Families of rows that turns and mirrors carry onto each other, the same ones carrying the whole set onto itself: the rest of each named row's family, in list order
5 families of 6 rows
Fazi: [ 11  -1 -23  11  -8  -9 -10  -5  12  -4  35  29 -14  26   7  26   9 -26
  35   1  15 -20 -19 -13 -10 -17   1]
memif: [ 13  13 -10  -9 -13  -5   4  11  50 -19   5  35 -34  -7   3  32   9  -3
  41  21   4 -25  -1   7 -29  -4  -9]
kibag: [  2  10 -30   7 -10  -8  -4  11  20 -16  46  26 -18  12  17  27  -7 -25
  36   8   4 -19  -8 -14 -15 -12  -2]
nup: [ 10 -13  10  -2   5  16 -15 -10  -2  14  24 -17 -10   1  -4  13  28 -28
   9   8  10  -9  19  -3  -7   9  -1]
fam: [ -7  20   5   0   2  19  16   5  10 -19 -12  12 -32  -5   0  26   6 -16
  15  33   3  -6 -17  16   1  25 -14]
Zopu: [  5   1  13  13  -3   5  -6   2  39  -3  57  -3  -6  22  -1  39  16 -14
  18  13   5 -33  -1 -17  -8 -20   3]
mur: [ 15  -1   2  23 -11   5  -1   8  42   4  60   3   2  14  -2  24  17 -16
  17  15  -1 -27   8 -16 -16 -18  -3]
Kudot: [ 13 -22   3   9  15  18   0  -9   4  18  28  -6  -2 -16  -4  20  25 -32
   2  16   7 -11  -8   1  -6  20   2]
dar: [  3 -10  22  17   8  16   1 -15   6  12  38 -16  -5 -12  -3  30  19 -28
   5  11   5 -15  -1  -1   0 -11   1]
tiraz: [  7   6   1  -2   2   8  25   2  10 -26  -9  20 -20  -6   1  17   3 -16
  11  31 -15  -1 -11  17  -6  32 -16]
melu: [  6   0   3  15   9  31   2  10  33   2   0  -3 -15 -20 -20  14  19  -9
 -10  31   0  -8  14   1   6  16 -16]
losi: [  0   5  14  11  20  31   3   2  31   3   2 -11 -25 -22 -19  26  20  -9
  -4  24  -1 -17   2   5   9  10  -8]
rakor: [  0  14  -5   4  -4  14  14   8   5 -25 -12  21 -22  -9   0  15   0 -21
  12  36   3   2  -2   9  -3  28 -20]
bigi: [  9  -3 -19  -1 -27  -2  -9   2  18   0  32  18 -31  15  13  31  12 -20
  48   5  10 -21  -9  -3 -24 -20 -10]
Zuku: [ 10 -14   6  21   0  18  -1  -5   3  20  39 -11   0 -17  -2  19  18 -30
   2  14   1  -7   9  -2   0  -6  -8]
fipuf: [ 11   6  14 -11  20  17  -5   0  34  -4  -4   1 -13 -15 -13  15  28 -13
   1  25   5 -11  23   4 -10  26  -3]
satu: [ -6  10 -18  -1  -6  -7  -7   5  17 -18  42  22 -27  16  18  38  -8 -11
  36   8  10 -25 -15  -9  -6 -13   8]
lebiz: [  8  -5  -2   9  22  29   6   5  33  -2  -1  -6 -12  -8 -19  17  24  -9
 -12  22 -13  -7   3   2   2  24 -10]
pobas: [ 15 -12   2  11 -17   9 -14  -1  33  11  40  -6 -17  22  -9  18  30  -6
  25   6  12 -31  17 -10 -18 -14   1]
gup: [ 10   6 -20  -1  -5 -10  15   9  37 -31   9  40 -30  -6   1  21 -11  11
  27  18 -10 -23  -5   8  -9   6   0]
ludo: [ 18  -7   9  -4  13  23   3   8  42  -4   3   6 -23 -22 -18  18  20 -10
  -2  36  -7 -19  -1   3   3  33 -17]
met: [ 14 -25  -1  20  10  14   0 -12   3  14  30 -12  -2  -9  -8  22  16 -22
  -1   4  -8 -10   6  -3   2  -6   0]
kon: [  8  17 -15   8 -10  -6  11  15  37 -37   9  38 -27  -3  -2  19 -13   2
  31  25   3 -26   7   1 -14   9   0]
Puna: [ 22   7  -9   3 -11 -13  -2   6  43 -27  10  44 -34   7  -8  21  -4   2
  35  19   2 -34  -4  -3  -2  -6 -11]
petum: [  5   1 -30   1 -11  -7  -3   8  25 -15  40  28 -20  25  16  31  -1 -14
  31   5  -9 -15 -18 -11  -7 -16  -8]
gil: [  7  16   0 -21   6   3   6   2  17 -17 -12  25 -24 -20   9  27  12 -28
  25  27   1  -2  -2  14 -20  21 -14]
tep: [  2  19  -1   2  -9  -5  13  10  30 -31   7  30 -37   2   0  31 -11   9
  33  28   5 -33  -3  10  -5  10   4]
dor: [ 19 -14   5  22 -12  -1   4  -3  34   0  50   6   3  28  -4  27  18  -8
  15   9  -7 -24   3 -11 -11 -21  -2]
zataf: [ 29 -11   5  24   3   3  -6   0  35  11  44  -1  -2  20 -17  30  24 -18
  17  12   1 -38   7 -15 -11  -2   5]
kelut: [  4   2  -1 -11  -7   4  11  -1  13 -23  -4  38 -27 -11   7  12   6 -18
  19  31   6  -2 -25  12  -2  21 -21]

Same family as gup: tiraz, lebiz, met, petum, dor
Same family as tep: fam, Zopu, dar, losi, satu
Same family as ludo: Fazi, Kudot, Puna, zataf, kelut

Families of rows that turns and mirrors carry onto each other, the same ones carrying the whole set onto itself: the rest of each named row's family, in list order
5 families of 4 rows
nekuf: [  3   5  17 -15 -21   1  -3  -5   5  -6 -34  31   9  -6   7  12  -3  -4
 -10  -5  15  -1  -7 -15   8 -18 -11]
kolit: [  9   7  10   6  21 -12   0   3  17  18  18  -3   6  34   4   0 -12  15
  -6  15  -3  19  -3  -1  16  -1 -13]
Nibar: [ -6  -3 -13   2  -6  22  -9  11   9 -12 -27   2 -22 -18  10  -9  14 -11
 -17  -4   5  -8  16 -12 -21   9  -4]
gelon: [-15  -7 -11   4 -24  13 -17   8   2 -13 -33   2 -10 -22   2  11  15  -5
   0  -7  -3  -7  -1  -8 -17   5  -7]
Rez: [ 11   2  18 -11 -19  14 -15 -11  19 -13 -22  24  10 -10   3   7   5  -5
  -7   4  21 -11   0 -24  -8  -1  -8]
pagi: [  8  -6  21  -2 -12   1 -12 -10  16  -6 -28  23   6 -10  -4  14  -1  -4
  -6   0  33 -15 -13 -11   2 -12  -8]
mogo: [ 13   9 -21  14  12   1 -15   9  -5   2  26  -5 -12  -8  -7 -10  -2   5
   1  23 -20  13   6  -1  -4 -25  22]
dudir: [  6  19 -20  12  19  -6   2   4  -8  13  19  -5 -14   4 -13  -5  -1   1
   7  19 -32  19   7  -5  -6 -16  15]
rili: [-13 -11 -19  -9  -4  12  -9   6  12  -9 -32  -3 -30 -16   9  -2   8 -18
 -16  -2  -4  -8   8 -11 -14   3  -7]
Fafi: [  1  17  10   9  23  -1   4 -10  19  19  16  -6  -2  29  -2  11  -5  22
   7  24  -3  10  -5  13  10  -1  -3]
bafev: [  1  -2   9  10  35   1   8   3   7  17  19   2  -4  27   9  -5 -10  15
   1  26   0  13   3   1  22 -12  -7]
naf: [ -2   7 -14   4  26 -16   4  -4  -3  11  24   0 -17  -2  -6  -9  -4   6
  -3  12 -23  25  10   9   2 -16  20]
mimus: [ -4   9  19   6  13  -7   8  -1  15   8  17  -2  10  26   7   0  -9  30
   0  14  -6  12  13   7  17   6 -15]
lil: [ -7  -7  -9  10 -10   8 -11   6   0 -17 -39   2 -21 -11 -13  -8  12 -23
 -11  -2   6  -9   8 -11 -13  -3  -9]
rog: [-11   0  -9  -1 -11  13  -4   6  -2  -8 -39   2 -22 -26  -3  12   8 -10
 -15  -4  -5 -17  12  -9 -12   0  -3]
Reso: [-11   2  16  -2  19  -4   0  -7  16  12  13  -2  -2  27   3   4  -7  30
  -1  14   0  27   9   8  18   2  -4]
tarin: [ -7  -1  14  -8 -18  -2 -11 -15  11  -8 -17  33  19 -14   9  14   9  -4
   7   4  22  -2 -11  -8  -2 -16 -12]
nopar: [ -2  -2  20  -7  -4   6  -5 -16   9  -5 -20  39   9  -9  -1  17   6  -9
  10  -3  27   3 -12 -16   3 -10  -4]
Giti: [ 13   8 -20   8  26 -10  -6  12   3  17  31  -8 -12  -9  -6   4 -12   5
   0  10 -24   8  10 -10  -2 -10  12]
legag: [ 12  -5 -17   9  23   2  -5   5  -6   0  29   1 -15  -6  -5 -13  -6  -2
   8  22 -28   8   5  -8   3 -18  20]

Same family as nopar: mogo, rili, mimus
Same family as legag: Nibar, Reso, tarin
Same family as gelon: Rez, bafev, naf

Families of rows that turns and mirrors carry onto each other, the same ones carrying the whole set onto itself: the rest of each named row's family, in list order
5 families of 6 rows
gogak: [  7   7  -5  30  -3  -6  -5   7  -8 -16]
Tafe: [  5 -11 -17  18   7  -7 -21  -9  -7  -6]
sazol: [  0 -25  -7  -8 -16   8  14   0  12  -8]
gagi: [-24  22  19  -6  -8  -4  14   2   4   4]
Zev: [-19   3  -1  -5 -31   3   7 -15  -5   5]
kori: [ -2  18   0  22   6  -3 -20  11 -16  -1]
Gezi: [ -1  30  13  -5  15  10 -14   9  -7   0]
kegol: [ 2 18  7 -7 31 -6 -6 11  9 -1]
puga: [ -6  11  14 -30   9  18  -2   5   6   5]
nol: [ 14 -10 -12 -19 -13  10   2 -13   6  15]
mus: [  2   8   0  15  27  -9 -20   0  -2  -9]
beli: [  2 -20 -13  20 -15  -3   4   3   1 -12]
gegi: [ 10 -24 -10   6  -7   4 -11 -20   0   5]
rafo: [-11 -19   1 -26  -6  15   5   4  11   9]
Tebom: [  9  29   8  11  10   3  -5   8  -5 -16]
mis: [-24   8  16  17  -8  -4  -7 -15  -7  -8]
rebek: [  8  24  14 -17  10  15   5   4   7 -12]
Ran: [ -6 -12 -12  26 -10  -7 -13   9 -11   2]
gelil: [  5  -9 -21 -26  -5   2   6   2  10  12]
puf: [-11 -30 -11   2 -16   2   0   5   2   7]
menuf: [  6 -20 -28  -3  -9  -2  -8  -8  -1   4]
Nam: [-20  14   7 -14 -23   0  15  -4   2   9]
gelem: [-26  19  24   9  -1  -6   2  -4   0  -4]
nitu: [-21  -1   4  10 -23   1  -4 -21 -10  -4]
lopif: [  3  -3   6 -27  -3  17  15   0  15  -8]
Ged: [  6 -15   3  26  11  -7 -15 -11   0  -1]
Vevek: [ 14  14  -2 -24   0   5  10   4  11  20]
zun: [10 23 11 -4 18 -6  6 13 11 13]
gemoz: [  5   9  13  21  24 -12  -8   6   6   3]
geme: [  3  10  -4 -28  15   0   7  12  16   9]

Same family as Gezi: kori, puga, rafo, Ran, puf
Same family as gegi: nol, Ged, Vevek, zun, gemoz
Same family as nitu: gagi, Zev, mis, Nam, gelem

Families of rows that turns and mirrors carry onto each other, the same ones carrying the whole set onto itself: the rest of each named row's family, in list order
4 families of 8 rows
Didi: [ 18   8 -24  32   0  12 -12   0  32  15  -2 -44 -12   0 -29   3  -3   2
  -9 -17  -9]
raguk: [ 14  13 -38  16 -12  10  -4   3  18   9   4 -36  -4  33 -30   7 -18  18
  -5  -9   6]
rel: [ -3  18 -15  21 -11  23   7  10  18  23 -13 -37 -10   9 -27  12   1   8
 -13 -11  11]
geto: [ 22  12 -20   9 -15  14   6   8  31  27  -6 -32 -14  25 -34  -2 -12  21
  -9  -2  21]
soz: [ 10   4 -16  22 -12  22  -2   0  36  27 -12 -34 -21  10 -12   5   2   9
  -8  -1  17]
nede: [ 22   3 -24  34   2   7 -10   2  16  22  -8 -39 -16  17 -28   6   6   6
  -4  -8   2]
dos: [ 13  -7 -48   2  -6 -23 -19  34  25 -10 -30 -10   8  -4 -17  12  -1 -17
 -55 -10  16]
Sab: [ 11  10 -25  23  -2  13  -5  13  25  19   5 -42 -11   3 -31   4  -5   7
  -6  -9 -11]
Nop: [  6  -7 -28 -15  -9 -30 -12  17  17  -5 -41 -14   4 -11 -29   0  -5 -14
 -52  -4  25]
veg: [  8  11 -26  17  -9  22  11   7  28  20 -12 -40  -6  30 -38  -1 -16  10
 -13 -16  24]
Dag: [  3 -16 -50  -2 -14 -17 -17  13  34  -4 -41  -8  -4  -4 -34  -2 -23  -9
 -46 -21  38]
zabi: [ 18 -11 -43  12 -11 -28 -18  20  27 -17 -25 -11   7  -2 -12  -9  -9 -28
 -49  -1  20]
difu: [  4   0 -32   0 -12 -24 -20  14  31  -6 -43  -2   2 -10 -22 -20 -17 -13
 -43 -15  34]
Mozu: [ 11   3 -19  25 -11  22   4   8  33  30  -3 -38 -20   8 -30   4  -2   7
 -13   0  12]
nakez: [ 33  18 -17   7  -9  11   5   7  37  22 -14 -33  -5  30 -27  -5  -7  17
 -12  -9  22]
reta: [ -1 -15 -29  -7  -2 -19 -25  11  29 -10 -46 -14   3  -9 -33 -13 -22 -15
 -39 -23  20]
Dalep: [  4 -15 -38  -2 -15 -21  -5  21  19  -6 -43 -14  -2 -17 -25  15  -9 -21
 -43 -10  30]
Kevov: [ 14  14 -22  12   5  11   0  13  30  25 -18 -35 -12  32 -29 -11  -4  13
   2 -17  16]
Daku: [ 26  13 -24   5  -1   0  -4   8  20   8  -5 -41  -3  19 -26   3 -17  14
   9 -14  -4]
Vudeg: [ 20  15 -34  19  -2   2   0   8  26   9  -4 -39 -11  31 -29  -3  -2   2
   7  -8  -2]
Danot: [ 16  -5 -21 -10 -18 -30 -15  12  14 -13 -46  -9   4  -6 -25   5  -6 -15
 -40   0  23]
Peb: [ 13  17 -26  29  -4  13 -13   8  13  18   0 -37  -2  15 -31  13   1  15
 -19 -14  -4]
naz: [  0 -11 -45  -5  -6 -23 -20  26  32 -14 -31  -8   7   3  -5 -19 -22 -18
 -36 -10  24]
mipu: [  2  -8 -59  -9 -13 -21 -26  24  35 -13 -27  -2   1   6 -14   4 -17  -5
 -43 -12  23]
gase: [ 21 -19 -35   3  -9 -18 -25  21  30  -9 -31 -11   5  13 -10  -1   0 -18
 -57   6  23]
Gati: [ -3 -20 -55  -5  -9 -20 -25  11  39 -11 -23 -14  -3   5 -19 -10 -15 -18
 -52  -3  21]
lafes: [ 10 -16 -29   8 -15 -27 -19  13  12  -6 -39  -6   0 -14 -11  -3 -11 -18
 -43  -1  32]
tob: [ 10  19 -16  22 -11  10  -2  -2  25  27 -19 -29 -21  15 -29   0   9  12
   0  -8  15]
tib: [ 23  16 -26   6  -4   4  -5  15  23  17   2 -37  -5  21 -36   0 -16  21
  -2 -10  -2]
bogo: [ -7 -16 -48  -3 -13 -12 -27  13  46 -17 -29 -10  -3   5 -12 -11 -14 -22
 -39  -3  16]
Kasak: [ -9 -15 -41 -14  -6 -23 -15  12  30  -9 -38 -18  -1  -9 -32 -11 -21 -18
 -43 -14  24]
pav: [ 11 -13 -42  -7 -11 -27 -23  17  24  -6 -27  -9   2   3 -13   3   2 -13
 -60   7  22]

Same family as soz: Didi, nakez, reta, Daku, Danot, gase, bogo
Same family as pav: geto, Sab, Nop, Mozu, Gati, tib, Kasak
Same family as veg: raguk, rel, dos, Dag, Dalep, Peb, mipu

Families of rows that turns and mirrors carry onto each other, the same ones carrying the whole set onto itself: the rest of each named row's family, in list order
4 families of 8 rows
bil: [  9 -24  -1 -24  -2  -7  -7  -7  12 -17  10   4  16 -11   7   8 -15  -3
 -25   5]
semig: [ -4   3  10  -7 -20  28 -11  -7 -20   1   3 -13   6 -16  -4 -23   8   1
  34 -23]
nabe: [ -6   5  13   2 -22  20   1 -14   1   7  11   3  -2 -10  25 -15  12  -1
  31 -26]
geni: [-10 -12 -11 -17 -15  -1 -20  -3  -6 -24 -11   8  18  -4  11 -24 -11  17
  15   2]
vanel: [ 12  -5  22 -10 -20  24   7  -5 -12  13   8 -39  34 -28   4   4  -2  -2
  -5 -24]
Tipuf: [ -6   7   6   8  -9  13   3  11  15 -10 -26  20   0 -12  19 -25 -22   1
   8  -8]
dig: [ 21  -7  11  -8  -3  20   0  12   1   5 -27 -15  44 -28  -6   6 -16  -4
 -18  -3]
Dudat: [  7  -8   4 -17 -14 -10  -9  -6  14 -24  -1  -1  25 -10  17   6 -12  21
 -19  11]
bib: [ 13  -6  23 -12  -4  23   0  -2 -20  11  -3 -35  36 -15  -9   3  -5 -21
  -2 -16]
fodu: [ 11  28   8   2  -9  10  13   3  -6  -2 -26  11  -3  -9  20 -16 -25  -7
  12 -10]
Lonet: [ -2 -18  -9 -19   3   2 -20   0 -11 -21  -8  13   1  -6  -6 -22 -12   0
   5   0]
Pim: [ -1   9  14   7   4  10  10  17   6  -1 -26   9  -2   3  26 -18 -15 -13
   3  -7]
gudu: [ 19 -12   6 -15  -2   2   9 -10  27  -2  13   3  20 -21  13  15 -17   8
 -16  10]
Rakom: [ -4   2  25   0  -4  11   6 -12   4  10   6   1  -4   5  34  -7  10 -11
  23 -18]
nis: [ 17  -4   4  -4 -10  19   3 -12 -24   8   4 -26  52 -26   2  -1 -17 -11
   0 -16]
toku: [ 25  11   0   1  -7  13  14   3  -7   0 -23  -5  32 -22   7  -6 -38 -13
 -17  -4]
bilu: [ -5  -3  -5  -8  -9   9 -14   3   0 -21 -16  18   0 -18  -8 -27 -21  11
  10  -2]
Zinid: [ -6  -9  -4 -11 -15  15 -15 -13 -30  -2   5 -13  34 -13   7 -19  -2   2
  32 -19]
loz: [ 14 -15  16 -21  -4  24 -10  -5 -23   7   3 -27  35 -32  -4   7   6   3
  12 -21]
bizis: [ 10 -16   2 -17  -7  -3   2  -4  13 -12   1   1  21 -30   0   5 -27  12
 -31  -2]
peva: [ 11  -4  14  -2  -7  11  14  13  13  -3 -20 -11  30 -28   9   0 -32   2
 -30  -6]
risif: [  7 -15  21 -16  -8   2   3 -23  11   5  27 -10  17  -6  24  18   6  -9
  -6 -12]
Dule: [ 13   8  27 -12 -15  -2   4 -17   7  -4  19 -16  20 -14  26  23   5  13
  -7  -7]
laku: [  1 -12  -2 -29  -9  19 -18  -3 -20  -8   3  -2   1 -17   3 -16   5   8
  36 -15]
kula: [  6   9  -1   0 -10  17   5  23   8   6 -41   9  14  -9  10 -16 -17  -7
   2  -4]
bokaz: [  5  27  26  -4 -14   8   9 -13  -7   4   5  -3  -3  -8  30   3   4   2
  24 -20]
Bopa: [ -5  13   8  -1 -11  16  13   8  -2  23  -8   4   1  -4  28 -13   6  -4
  29 -22]
vese: [ 11 -11  15 -14 -21  10   8 -22   3  11  28 -20  22 -25  17  14   4   3
  -9 -23]
Gadu: [ -1 -11  10 -15  -2  19 -17  -9 -31   1  -1 -14  12  -7 -11 -20   4 -10
  27 -17]
Tasu: [  8  -1  19  -6  -4   9  18 -12   8  24  24 -10  19 -17  27  15   6   3
   9 -16]
lofog: [ 13   2  16  -2   2  14  12  20   1   1 -24 -16  27 -11   6   0 -25 -20
 -24  -4]
Denud: [  8 -12 -12 -26  -9   7 -10   1  13 -21  -5  18  -3 -12   5 -12 -18  11
   8  11]

Same family as vese: semig, nabe, vanel, Tipuf, bilu, bizis, peva
Same family as Denud: dig, gudu, loz, laku, kula, Bopa, Tasu
Same family as toku: geni, Dudat, fodu, nis, Zinid, Dule, bokaz

